Rows are one point carried round by a steady rotation, each followed by how many ticks it has turned.
The counts run from 0 to 283.
47.5,33.1,-31.7,-18.1,-0.1,23.2,-0.9,1.7,-4.0,-43.5,1.7,-8.8,4.4,13.0,-29.8,-26.7,-15.7,29.8,25.1
3
-14.7,28.8,-14.1,11.7,1.6,21.4,-15.4,36.1,-1.1,9.4,-13.1,65.8,-7.7,-24.2,-26.9,-1.0,-22.5,16.2,31.2
69
18.8,20.1,-8.5,-24.7,-20.1,38.6,-23.8,-13.9,2.5,-29.5,18.5,38.4,18.5,-30.4,-0.1,-28.2,33.1,39.6,3.1
197
23.5,40.2,-6.9,23.2,36.4,13.6,-9.5,30.4,14.8,-9.9,25.8,-8.2,-12.4,-18.5,8.8,32.5,20.9,48.9,14.2
36
5.0,36.0,-11.1,-32.3,-42.1,1.5,-12.1,-14.7,-32.7,-14.1,-1.8,15.3,38.4,-39.0,-30.5,-28.0,-2.6,-30.1,-9.2
129
-0.2,42.4,16.8,6.3,-3.1,-0.3,-12.5,-13.1,-26.8,3.6,21.7,8.8,32.2,-68.4,13.6,21.0,18.2,-13.7,-33.8
244
30.3,7.8,2.4,-15.3,-0.5,-8.6,-20.1,-44.6,-4.1,-42.4,25.1,-12.1,25.7,-28.7,-42.8,1.4,22.8,39.0,-13.9
47
38.9,21.9,-1.6,-21.3,-15.4,16.9,-24.3,-31.7,-0.1,-24.9,22.4,22.2,29.2,-24.4,-23.7,-22.3,40.3,33.5,-13.3
123
47.1,37.9,-22.7,-15.2,-4.4,35.5,6.7,0.6,5.4,-40.3,8.0,6.6,3.2,11.7,3.7,-19.1,-11.6,40.2,31.9
267
-11.9,5.7,-20.1,-27.0,-28.5,33.7,-13.2,12.0,-8.2,-49.0,9.8,30.5,4.2,-44.2,21.9,-24.7,16.3,26.2,11.1
273
5.8,53.7,-4.5,-18.0,8.2,1.4,-37.7,40.1,18.8,21.9,-5.9,14.8,-8.0,-36.1,30.7,-17.5,-28.2,-30.1,3.8
213
12.4,58.7,0.9,-5.5,-21.1,-2.8,3.3,-10.8,-43.4,-1.1,-4.5,8.9,31.9,-36.8,-19.8,-0.4,-28.1,-42.3,-15.5
57
9.9,12.2,-0.2,22.2,39.5,-17.1,-18.7,14.7,12.8,-33.6,-6.2,8.9,-30.1,-22.9,-0.9,24.3,-49.2,31.3,32.2
221
29.3,20.1,-30.5,-19.8,11.2,11.2,-20.3,23.4,20.1,-38.1,-2.7,-3.0,-11.3,3.3,-25.8,-31.1,-14.6,38.1,36.0
77
21.3,25.3,1.2,-26.4,-21.0,17.2,-24.4,-26.3,-0.5,-15.8,20.7,22.8,30.8,-30.5,-24.5,-32.0,46.1,29.9,-17.8
124
-5.9,10.6,-26.9,-23.8,-14.3,-14.1,0.8,24.6,-23.6,-59.7,15.7,-45.9,10.3,-52.1,-2.2,4.0,7.4,6.8,12.8
159
-2.1,25.0,-10.1,20.2,24.9,-9.9,-11.8,25.1,-3.9,-24.8,-9.0,10.7,-25.2,-36.3,8.9,21.8,-63.4,8.7,33.3
219
-16.6,26.0,17.0,6.9,8.1,-17.0,-30.1,-4.6,-9.5,10.5,16.0,10.8,6.0,-79.8,6.7,28.6,9.0,-7.7,-33.0
171
35.5,43.0,4.3,-34.9,4.6,-6.2,-41.1,9.2,27.8,11.1,-4.1,9.4,2.9,-20.9,15.1,-32.7,-41.2,-26.3,-4.0
210
-5.4,12.3,-37.8,-26.8,4.4,7.9,-25.6,54.0,20.2,-33.2,15.7,-28.8,-7.4,-30.4,-13.4,-20.8,37.2,34.8,18.9
155
38.2,35.8,-19.9,5.0,-0.2,29.7,17.3,-21.4,-22.2,-42.2,8.9,16.7,14.5,4.2,-11.7,-1.4,-11.6,47.0,22.2
192
33.9,20.3,-9.4,-18.7,-15.9,44.1,-10.8,-22.6,5.9,-38.5,17.6,33.7,16.4,-20.8,-1.2,-25.8,23.1,49.3,-1.1
196
39.3,60.8,14.4,5.5,9.9,14.9,-10.2,-25.1,-5.0,14.6,-5.0,42.7,13.3,-10.7,4.1,-4.8,-51.1,-8.8,-8.3
62
-20.1,25.9,-25.2,21.1,-1.9,13.4,-14.8,38.5,-4.9,-2.0,-10.3,51.6,-10.2,-26.0,-33.6,-9.8,-26.2,17.3,42.6
70
8.7,31.5,12.5,19.7,27.8,-41.9,-22.7,-18.6,-17.8,6.0,-6.8,8.1,12.9,-39.8,-51.0,22.2,-36.8,-12.3,-14.1
176
5.0,9.4,-0.2,-27.9,-16.9,-11.2,-15.5,-25.5,-12.8,-55.2,-7.0,15.9,3.2,-58.3,24.6,-12.8,-38.5,-3.9,1.4
15
9.3,50.6,-17.3,15.9,8.6,13.8,-26.2,34.5,8.9,32.5,0.2,37.0,13.3,-7.6,-53.7,-5.0,3.3,0.7,9.8
257
17.6,29.3,-37.6,-1.9,-2.2,11.5,3.9,18.8,-24.1,-37.4,-9.3,11.4,7.2,8.1,-63.6,-16.0,-18.2,23.1,44.0
0
-1.1,37.2,14.5,13.5,-15.2,-8.7,-9.8,-13.9,-35.8,3.2,13.9,20.3,22.9,-66.1,8.5,27.2,8.1,-22.3,-27.1
245
17.0,37.9,-2.5,20.9,40.9,-39.0,-19.1,6.1,-6.7,4.3,1.8,-20.4,-2.8,-19.4,-43.3,23.3,-37.3,0.8,2.0
104
1.2,48.6,-20.5,33.0,10.1,23.8,14.2,27.5,-29.8,-13.0,25.3,2.8,6.2,-21.8,-19.3,35.3,29.8,28.0,18.3
113
-3.6,26.5,-15.0,22.0,12.9,15.9,-3.3,30.9,-13.3,-20.8,23.9,-6.2,-1.0,-41.7,-3.0,38.9,40.7,46.2,12.3
39
17.6,-0.9,-12.9,-0.3,29.9,-0.1,-24.5,15.0,29.6,-40.0,-8.2,10.0,-25.9,-7.2,-24.7,-4.1,-33.9,46.5,39.4
149
39.0,47.4,8.5,22.2,42.4,-22.9,-25.3,-8.4,10.7,21.7,3.5,8.7,4.6,-13.7,-50.6,17.6,-24.2,3.3,-5.9
179
9.0,2.7,7.0,-32.1,-12.1,-18.7,-23.2,-30.8,-3.9,-45.7,-9.0,14.0,-0.6,-53.6,23.6,-19.1,-42.9,-1.0,0.8
16
-12.9,13.2,-18.9,25.2,9.1,5.7,6.3,12.2,-28.1,-37.0,24.7,-4.9,6.8,-45.5,-23.6,30.6,29.4,46.0,14.3
41
2.1,11.2,-28.6,-18.6,10.6,6.0,-29.1,48.9,31.4,-26.5,16.6,-24.7,-11.3,-15.5,-14.5,-21.9,24.0,36.5,24.5
154
37.5,57.2,-4.4,23.5,47.1,-3.0,-14.5,26.3,13.6,18.3,20.1,-17.1,-3.4,-2.4,-21.7,24.2,0.8,22.6,-1.0
108
0.0,10.1,-24.6,-11.2,2.4,-19.5,-1.1,11.4,-24.2,-55.4,14.9,-51.7,10.9,-36.4,-30.3,9.1,17.0,20.7,11.1
233
3.0,54.8,-10.2,-14.7,-28.7,-3.3,-10.7,-2.2,-34.5,6.0,15.1,0.2,37.4,-43.0,-18.2,-9.1,6.1,-40.2,-22.6
55
25.0,49.0,4.2,13.9,24.4,6.4,-30.1,9.1,14.2,38.7,-1.8,37.9,7.5,-8.8,-47.8,-8.4,-1.2,8.8,2.4
255
4.4,63.4,-27.0,24.8,7.4,19.1,8.2,42.1,-28.1,10.5,11.1,5.4,11.5,-7.3,-32.1,13.9,14.4,13.4,19.5
186
-10.5,5.7,-29.4,-2.6,12.7,-4.5,-26.2,43.0,9.1,-26.3,18.4,-23.5,-5.6,-39.7,-31.1,7.2,35.3,35.7,15.7
229
3.1,12.7,-31.1,3.7,4.7,9.0,-7.4,23.5,-3.0,-33.3,-13.5,23.9,-9.5,-1.1,-52.0,-12.7,-41.0,25.0,41.0
73
1.3,16.4,7.0,-16.0,11.1,-20.4,-58.6,19.4,35.1,14.9,-2.3,9.3,-9.1,-56.3,7.7,-20.1,-11.2,-13.3,-11.9
22
30.6,42.3,-3.9,19.6,54.3,3.4,-11.8,24.0,15.1,-11.0,16.2,-21.4,-21.5,-5.3,1.7,27.5,-10.1,35.2,14.4
34
16.3,26.3,-16.3,19.9,-5.5,10.9,23.7,-20.2,-39.5,-50.1,21.5,11.3,13.5,-24.2,-28.0,24.8,5.5,46.8,16.0
117
28.3,3.0,-5.8,-8.4,1.7,-14.5,-7.3,-42.5,-14.2,-48.6,21.4,-11.2,22.3,-30.1,-41.4,9.3,17.2,40.0,-5.5
46
